In the rows, zero is written as 128.
One turn moves each row of this set onto another row. After a few examples, where does it send each row asked below?
Muzik: [ 92 130 137 104 109 115 113 124 119 127 125 132 140 143]
loru: [111 114 113 111 117 120 142 128 106 126 124 135  76 154]
vol: [105 123  77 103 114 123 121 113 122 157 114 138  97 134]
Kilol: [115 118  87 116 110 126 120 114 111 159 124 144 128 144]
fosef: [ 95 126 126  74 134 123 144 125 121 128 115 127 102 130]
Piz: [115 123 148  96 128 128 137 121 113 158 120 129 112 135]
Gadi: [108 121 103  92 119 124 137 118 106 160 106 143  78 141]
durir: [104 107 127  89 134 130 132 118 133 152 126 115 120 122]
varu: [101  98  95 105 122 120 138 125 122 122 127 122  83 144]
nitok: [103 115 110 120 123 117 130 118 114 152 117 137  67 140]
kug: [119 121 107 127  99 117  97 106 128 136 130 136 114 135]
berik: [ 98 100 127 100 133 118 147 130 123 127 117 126  89 133]
fet: [112 132 135 123 121 116 142 130 105 134 115 143  93 148]
nufer: [ 98 106 101 114 125 117 127 117 124 147 121 129  72 131]
Dato: [111 136  93 107 111 122 125 115 107 161 110 149  90 143]
navav: [ 86 120 133  98 113 116 114 124 126 127 127 127 141 138]
bopok: [100 109  89  88 121 124 130 115 122 157 111 134  85 132]
tenev: [117  92 143  94 115 120 125 113 120 138 124 133  84 134]
belid: [ 89 109 148 102 115 109 115 122 132 130 126 126 111 123]
Zub: [109  91 109 102 113 120 109 108 139 132 131 121 105 124]
Mano: [105 141 101 141 115 116 123 122 120 130 123 136 116 141]
Vuza: [102 158 103 106 119 122 122 117 120 128 121 134 125 137]
Vata: [ 99 117  89 125 120 116 119 116 125 148 121 131  80 134]
pagev: [128 124 140 118 101 117 113 111 109 139 124 148  96 146]
bezul: [109 127 108 111 123 128 117 114 135 152 129 119 137 125]
tiza: [ 93 107  94 117 127 116 129 122 140 125 125 117 111 126]
Napo: [111  95 115  87 121 129 142 121 106 160 119 140 105 141]
Gufa: [108 129  96  75 109 121 108 126 125 124 118 127 119 130]
Zev: [107  94  90  95 119 128 127 116 122 159 125 131 121 135]
vuz: [ 92 130  97  87 128 122 128 120 134 124 122 120 122 124]
Rume: [ 97 132 143 121 106 108 106 119 127 131 125 134 122 130]
Vis: [109 123 106 112  96 117  95 111 128 153 125 137 130 145]
pota: [104 115  81 121 113 119 126 121 123 123 129 124  95 145]
Gekof: [117 127 140 105 101 118 113 116 109 157 119 149 112 156]
zate: [119 145 131 119 119 128 123 117 113 157 123 135 128 138]
Daf: [116 146 105  86 103 118 106 128 110 127 116 141 117 141]
Toge: [ 97 123 157 110 110 108 116 122 122 131 121 134 110 131]
Kipum: [113 128  98 127 110 118 130 125 108 126 125 137  89 156]
diro: [106 127 101 131 117 115 122 117 115 151 118 139  76 139]
bule: [122 119 115 107 112 127 134 120  96 165 118 153 112 151]
Sivev: [ 91 125 147  98 112 116 120 127 115 129 125 135 133 144]
sogen: [106  95 142  80 113 118 122 119 119 154 118 135 102 145]
Tavu: [ 91 118 133 112 110 109 106 118 136 129 126 124 125 123]
mavo: [117 137 123  74 110 119 118 132 105 127 112 141 105 143]
Runiz: [ 99  92 111  87 110 119 108 113 139 150 126 123 121 133]
vabef: [ 90 114 143  91 116 116 121 126 121 128 124 128 133 140]
vomem: [110 119 114  62 113 120 120 129 117 124 116 130 104 133]
ripif: [107 153 131  93 124 122 139 124 105 130 115 141 105 143]

diro goes to nitok
tenev goes to Zub
Kipum goes to loru
Now find these:
Kilol goes to bule
vuz goes to Vuza
Sivev goes to vabef
vomem goes to Gufa
bezul goes to zate
Gadi goes to bopok
fet goes to berik
Tavu goes to Rume
Vis goes to Gekof

One turn moves each row of this set onto another row. After a few examples, where does it send each row asked below?
Fela: [137 120 123 126 139 136 121 124 149 105 124 129 121  79 134 133 121 104
 129 136 142 125 114 147 123 121 118 144 133 128 123 124 137 120 120 150
 122 112 121 117 128 117 144  89 141 115]
riz: [102 129 123 132 121 136 122 122  88 122 125 130 121 158 133 131 125 108
 135 128 149 117 109 138 105 136 122 140 132 125 129 126 138 121 119 134
 132 128 136 117 128 122 132 151 118 135]
pav: [125 120 113 144 131 116 116 137  99 119 127 131 133 135 151 123 112 131
 142 131 138 110 115 135 130 137 137 122 129 123 122 134 139 121 118 105
 137 123 104 123 159 120 117 137 113 116]
Morit: [155 117 142 122 149 157 138 124 128 110 121 137 128 110 115 127 129 133
 115 115 134 132 110 120 124 127 119 148 123 118 134 124 135 119  92 129
 102 124 122 128 122 119 138  91 129 126]
lirom: [129 147 125  98 118 133 104 129 109 108 129 138 129 107 123 122 128 147
 123 118 148 139 124 134 126 144 123 131 139 135 101 121 139 128 115 121
 141 114 132 141 137 126  98 125 116 134]
Piri: [153 135 124 101 134 145 120 133 126 110 119 144 109 126 130 103 143 152
 127 120 143 134 139 113 134 134 137 118 124 128 106 152 122 129 119 121
 130 107 140 136 144 132 123 134 120 122]
Kerud: [145 143 137 100 116 147 124 129 135 130 135 120  95 124 123 136 136 131
 103 132 126 149 127 124 105 120 135 136 117 117 122 130 139 127 114 137
 112 129 147 125 125 142 127 133 140 128]
nid: [149 122 140 123 149 149 130 126 138 115 119 142 114 111 129 130 117 108
 109 136 147 134 125 141 114 122 127 142 133 118 133 129 131 119 104 138
 125 102 126 116 118 135 149  87 127 118]
Kun: [141 133 147  88 104 143 119 120 124 147 133 120 117 102 121 140 126 146
 111 134 134 131 119 135 114 124 118 148 133 129 134 116 138 115 103 131
 125 138 131 130 107 132 112 121 141 120]
nuki: [140 145 115 102 135 125 117 108 120 120 122 123 117 129 117 152 122  95
 121 128 141 114 133 135 111 141 147 148 137 143 120 109 124 128 129 155
 111 116 136 111 110 138 127 150 142 106]
kopi: [119 146 150 124 114 137 128 108 143 137 139 134 131  84 136 117 129 132
 135 123 140 108 114 105 123 128 140 125 118 122 124 116 142  98 123 142
 112 131 130 104 143 146 136 122 136 134]
talot: [137 137 122 123 138 142 119  98 126 142 136 141 123 136 138 119 112 106
 134 123 150  95 140 115 110 134 151 131 125 151 124 106 130 107 116 144
 108 112 124 101 121 145 137 142 144 101]
sifu: [150 107 124 128 127 144 124 110 119 139 114 138 126 129 128 133 135 125
 169 142 146 115 125 134 147 136 118 142 134 125 154 126 110 114 129 138
 127 131 121 101 119 113 134 165 128 100]
kege: [118 136 102 114 130 122 116  99 125 134 139 129 129 114 134 141 118 111
 138 129 141 100 120 120 128 134 134 159 146 163 117 110 137 127 117 146
 100 121 109 124 120 132 114 142 123 121]
baman: [144 135 122 151 137 121 116 126 101 110 114 132 140 123 117 150 127 136
 129 138 120 130 117 167 144 137 140 120 130 122 132 112 123 125 120 121
 133 128 116 118 136 123 111 149 123 113]
ves: [136 129 128 148 137 123 128 126 108 106 107 133 130 137 123 137 132 133
 118 135 114 111 123 150 149 129 130 108 129 123 131 144 112 134 122 119
 137 133 124 120 141 117 132 153 125 112]
Rino: [147 115 132 127 159 160 134 113 139 113 133 137 112  99 125 126 125 125
 128 135 143 121 111 127 116 126 131 128 120 116 133 118 138 109 109 133
 113 120 119 104 136 112 144  85 141 113]
lal: [146 118 129 123 138 144 126 129 137 101 137 130 125  86 125 125 124 114
 134 112 132 123 106 120 134 131 112 144 124 112 125 134 135 109 109 133
  99 133 128 125 131 103 149 103 143 116]
suda: [145 130 145  97 123 128 117 124 164 140 117 123 118  81 126 124 126 118
 145 121 135 123 115 109 126 134 130 131 112 121 125 123 121 111 118 146
 118 118 139  98 142 138 131 139 130 120]
Limus: [141 121 132 131 132 134 127 134 135 114 135 137 125  91 128 125 120 108
 122 118 137 135 117 147 134 122 106 152 133 127 121 135 138 120  92 134
 100 117 124 135 115 134 142  99 130 123]
Mozi: [143 130 137 108 111 141 132 127 137 155 132 136 102 105 140 120 139 150
 112 142 130 125 129 136 123 112 143 142 127 139 132 148 135 118 107 137
 109 128 133 128 111 145 135 125 146 115]
tezat: [112 133 111 152 129 145 133 105 112 119 116 132 123 137 127 128 145 126
 144 138 133 111 113 133 134 126 123 140 131 140 131 136 134 147 136 153
 122 135 129 105 134 112 141 158 128 132]
koni: [119 135 132 104 134 137 123 101 154 135 131 120 111  85 128 127 126 136
 146 146 134 112 100 102 131 129 134 149 123 125 129 117 130 125 125 138
 133 126 132 114 133 139 126 119 119 139]
Rigok: [151 129 128 154 139 133 118 116 100 122 119 130 134 126 118 127 122 141
 142 141 127 110 129 163 154 127 125 112 125 123 136 125 114 124 113 115
 145 128 123 118 125 132 130 147 136  98]
gaku: [145 120 119  95 137 137 123 105 137 122 118 125 125 142 124 135 125 110
 134 110 131  98 127  87 123 137 127 142 125 146 125 117 114 122 116 140
 100 128 124 120 128 119 124 156 130 110]
diros: [116 120 132 146 117 137 121 113 114 125 125 147 132 135 128 140 130 109
 144 126 140 129 117 154 113 144 121 119 123 132 135  96 132 108 123 138
 119 136 125  90 134 115 116 160 133 117]
detak: [142 104 134 125 112 135 126 128 101 137  97 138 147 143 140 132 140 127
 150 123 156 119 119 145 113 132 130 139 127 136 145 111 124  97 119 145
 121 120 113 115 120 125 117 149 131 112]
fav: [148 150 137 118 119 123  94 123 132 107 126 146 126  99 130 129 122 139
 120 120 143 135 127 147 139 145 134 111 125 128 105 123 109  99 127 145
 134 110 147 105 144 120 126 139 142 118]
Kob: [139 108 105 131 137 141 132 122 107 141 117 122 109 148 128 120 145 131
 166 137 150 119 118 137 131 119 117 142 122 137 130 144 127 134 109 142
 111 116 124 117 130 134 130 159 117 120]
tet: [143 110 114 137 140 127 115 129 111 118 105 114 134 138 138 115 120 141
 151 128 136 105 120 132 131 124 116 121 115 134 119 129 129 141 114 116
 150 117 109 124 156 122 116 137 123 110]
lud: [157 127 118 144 130 125 105 140  99 118 109 123 148 133 146 118 114 130
 151 122 145 117 127 136 128 134 142 129 119 117 127 122 134 120 127 122
 146 111 112 121 150 126 125 141 130 104]
teda: [124 150 126 132 128 133 114 104 121 108 151 147 116 103 132 120 134 167
 123 133 137 117 117 129 158 135 130 114 133 133 104 141 120 108 122 130
 121 127 136 122 146 120 128 127 132 135]
kod: [146 131 135 107 121 139 112 126 118 134 124 159 127 103 142  99 128 156
 134 129 159 124 141 144 131 137 140 119 134 144 115 128 127 105 110 119
 143 103 126 131 124 141 114 118 131 109]
Bonu: [153 128 127 104 143 138 105 100 140 114 120 137 113 104 121 127 132 171
 136 145 139 124 118 133 153 136 125 123 124 138 117 119  98 116 122 134
 147 113 136 117 134 116 114 125 131 117]
nosaf: [131 129 116 114 127 121 138 110 118 128 145 138 114 127 129 136 135 111
 127 120 133  98 133 121 135 136 138 136 139 149 118 141 123 113 113 135
  75 136 126 124 117 137 133 157 140 105]
bopuv: [136 120 126 103 143 144 135  84 115 133 125 129 122 134 114 137 133 134
 130 131 138  90 125 123 118 135 134 137 129 158 130  98 121 120 109 135
 108 134 122 118 104 135 115 133 147 102]

Kerud goes to kopi
Morit goes to lal
Now find these:
nuki goes to talot
teda goes to lirom
Rigok goes to tet
sifu goes to Kob

One turn moves each row of this set onto another row. After a few examples, where does it send each row asked below?
kel: [147 155 130 114 139 123 140 118 133 119 140 110 123 120 123  90 119 133
 127]
fug: [139 127 120 136 117 116 140 125  90 118 134 125 124 103 130 117 128 155
 107]
vuv: [126 125 117 141 146 119 125 123 133 116 132 122 129 122 122 145 131 152
 150]
nit: [116 140 148 133 141 128 130 133 101 131 153 150 137 113 101 121 144 158
 118]
pep: [105 119 142 137 150 137 132 120 125 123 133 121 140 109 113 148 144 143
 130]
vigog: [127 144 141 125 128 109 132 146 131 130 144 107 122 140 100 121 130 134
 149]
Vime: [116 153 153 126 120 120 130 139 137 127 135 118 134 144 118 118 126 150
 153]
Fekip: [137 143 146 135 105 129 149 113 131 107 162 107 125 111 136 107 117 138
 102]
mab: [ 78 137 141 137 127 135 132 122 120 115 142 104 127 113 111 122 130 146
 126]
Veze: [116 128 135 145 128 128 145 104 109 106 145  98 133  97 123 130 145 152
 108]
tizu: [134 144 159 136 110 135 153 112 107 113 170 119 128  95 121 122 138 138
 110]
supuz: [131 125 129 141 126 122 145 115  98 107 149 137 122  91 124 123 127 148
  99]
mev: [114 142 132 137  97 113 158 113 120 115 148 147 111  99 131 132 134 141
 130]
kima: [121 140 133 132 138 124 138 120 126  95 161 129 117 113 159 125 140 155
 135]
mik: [108 150 136 117 107 112 150 116 130 119 129 141 126 116 135 140 111 152
 122]
sebiz: [111 147 159 134 136 132 142 118 147 114 156 139 128 124 105 133 129 140
 152]
viv: [138 142 148 116 114 121 147 122 118 115 164  95 128 117 117 112 108 134
 106]
Madem: [130 146 138 126 139 109 146 123 122 122 130 132 127 115 103 113 128 183
 121]
loved: [122 138 121 114 133 149 143 122 139 116 134 127 113 123 146 135 132 150
 140]
garit: [164 134 132 137 111 136 135 120 119 121 163 125 130 120 137 126 131 129
 125]
tesa: [131 126 119 128 114 132 141 115 103 122 131  92 128 114 132 118 125 156
 132]
rusaz: [111 143 154 131 141 117 144 127 145 113 165 122 118 119  91 129 126 127
 138]
fak: [ 97 141 138 116 133 149 132 131 134 113 145 126 120 121 152 127 130 141
 121]
Bup: [119 115 137 143 142 130 129 111 117 103 163 125 136  96 136 137 122 138
 114]
noko: [120 145 152 136 140 129 124 140 142 128 146 144 134 124 108 149 137 131
 132]
nudi: [112 158 148 123 117 125 148 130 147 127 122 111 121 126 101 127 128 154
 131]
Veg: [130 153 159 136 133 124 155 126 132 106 158 127 127 133  88 130 123 131
 138]
fim: [160 134 147 136 118 132 149 136 119 117 159 122 129 127 110 125 123 116
 123]
vitu: [138 121 124 146 133 118 128 118 106 113 140 103 141 110 135 137 148 150
 119]
lof: [147 139 156 131 117 122 158 132 131 107 153 109 126 124 113 113 111 126
 108]
zom: [107 135 128 134 144 122 132 130 117 123 121 150 126 120 102 141 128 153
 135]
sut: [119 139 132 137  99  99 138 134 116 121 140 143 121 113 147 130 131 142
 126]
luz: [106 127 138 128 140 125 137 123 129 123 113  98 136 117 118 134 135 158
 127]
mak: [168 140 142 133 117 106 137 130 117 117 148 114 133 114 140 125 130 153
 121]
kesi: [163 131 136 123 128 127 140 120 116 120 172 119 131 117 117 136 120 124
 125]
Fima: [142 156 137 124 156 114 122 129 130 119 151 128 133 128 122 104 129 127
 142]
fab: [119 164 143 121 141 133 146 113 125 116 153 116 121 115 105  91 131 128
 136]
fot: [ 89 142 137 131 134 120 138 131 118 121 118 134 125 116 102 127 122 158
 122]
mesi: [143 130 128 136 137 115 125 141 124 130 139 141 131 113 120 118 131 156
  93]
Teli: [114 146 131 125 119 136 142 124 107 108 155 115 114 118 153 115 149 153
 141]
gefe: [134 153 156 132 125 112 141 146 124 115 147 116 134 147 101 121 121 134
 138]
zano: [135 149 141 123 147 139 130 119 123 119 164 132 130 111 120 104 129 110
 123]
garo: [128 138 127 131 122 141 152 119 117 130 141 133 116 101  97 111 138 157
 100]
Rira: [112 145 134 120 108 126 139 121 115 129 140 155 132 119 132 149 125 137
 132]

vuv goes to tesa
kel goes to fab
Now find these:
supuz goes to zom
noko goes to mak
gefe goes to lof
Teli goes to fak
pep goes to vitu
Fekip goes to sebiz
Rira goes to sut
rusaz goes to kesi
Madem goes to garo

One turn moves each row of this set onto another row. After a few examples, where does it send each row asked below?
lela: [141 131 121 141 134 125 102 134 109 141 115 126 134 125 118 104 134 142]
bopo: [159 134 121 136 123 122 117 140 127 124 108 131 129 143 117 109 143 169]
Gakun: [125 133 120 146 146 125 104 170 137 134 109 149 137 142 125  86 151 124]
tun: [127 122 128 147 138 112 105 159 129 148 113 136 137 144 114  81 146 123]
selu: [141 135 135 145 137 137 117 179 159 128 123 159 155 145 106 104 137 126]
gapa: [150 139 123 151 126 121 129 139 120 124 127 138 149 154 112  96 133 169]
voru: [163 120 138 137 121 130 135 165 131 109 135 136 139 138 141  83 133 139]
pedu: [143 122 128 146 129 144 126 177 161 126 117 146 151 141  94  87 144 119]
buga: [133 126 121 141 156 129 103 167 137 143 108 136 141 144 100  87 146 115]
tep: [135 145 115 142 142 135  96 144 122 135 107 143 138 128 116 114 139 142]
lar: [151 123 135 137 125 150 120 171 140 117 138 134 148 110 124 101 136 114]
Nabu: [140 117 130 117 154 138 119 132 152 101 132 101 146 130 103  85 153 134]
sal: [157 126 126 138 131 163 129 173 146 108 133 135 149 114 110 101 135 138]
tazok: [167 131 128 135 112 133 132 153 136 101 124 134 135 139 136 104 147 154]
Pez: [140 122 130 115 155 134 119 133 153 102 126 101 146 127 106  84 155 132]
Begid: [133 135 130 124 147 127 120 121 142 101 136 103 155 134 112  90 158 128]
faruz: [137 129 136 125 151 128 123 124 149 107 144 106 160 142  95  95 147 143]
Mipal: [158 132 135 136 142 152 130 177 138 106 147 137 156 128 127  99 136 125]
Fol: [152 139 128 137 134 156 117 170 142 109 131 148 148 117 129 113 136 131]
zare: [155 135 126 139 132 132 125 163 130 103 123 147 136 142 150  90 139 149]
lur: [139 124 140 144 131 132 114 170 152 142 127 144 155 135  94 100 135 113]
tuma: [145 126 133 117 145 132 121 125 160 105 123 109 154 140  90  94 149 129]
det: [136 121 130 125 142 124 122 125 153 104 130 109 152 154 103  80 158 125]
kanu: [162 140 120 138 133 126 119 131 113 121 118 134 142 157 120 106 128 150]
Tur: [135 134 135 146 128 135 119 183 158 126 134 141 155 130 108 105 160 119]
fof: [143 127 134 139 151 144 118 185 152 129 131 141 156 135 102  96 140 113]
Veko: [138 119 136 123 155 125 127 135 153 103 139 105 151 145 105  78 152 144]
Vefu: [131 143 109 151 131 133 105 131 116 137 114 132 147 135 101 107 143 140]
fula: [122 132 125 147 142 119 105 171 144 144 116 135 144 133 104  98 164 131]
divok: [142 135 112 139 146 127 100 137 115 139 101 131 135 146 107 101 139 132]
nugep: [143 120 132 119 145 136 120 125 160 105 128 107 153 144  89  92 149 129]
sapu: [135 135 118 141 140 118 101 148 127 143 105 128 132 133 106 106 153 155]
visog: [138 128 133 124 142 119 125 124 153 103 126 110 153 154 105  80 158 125]
zakaz: [123 127 110 150 133 133 107 158 134 134 108 137 140 139 109  81 158 114]
zor: [165 129 136 140 121 124 126 139 124 127 125 136 143 143 114 107 119 160]
matu: [156 142 127 142 132 123 118 145 132 124 113 151 143 156 117 109 126 162]
lag: [167 136 130 137 131 136 135 153 121 102 140 136 148 148 139  97 132 145]
supe: [155 133 133 138 115 144 130 172 150 103 138 138 149 127 129 108 154 129]
guba: [139 124 138 121 157 119 128 138 156 104 134 106 152 142 105  77 153 143]
Numu: [131 129 128 126 147 130 117 120 142 102 139 102 154 138 107  90 158 128]
Tiz: [139 135 138 124 151 125 125 126 152 106 142 107 162 137  96  97 148 142]
zun: [155 129 123 142 132 138 137 162 124 104 136 132 141 130 136  83 139 160]

zor goes to voru
tep goes to matu
buga goes to divok
Now find these:
nugep goes to det
visog goes to Begid
gapa goes to zun
fula goes to sapu

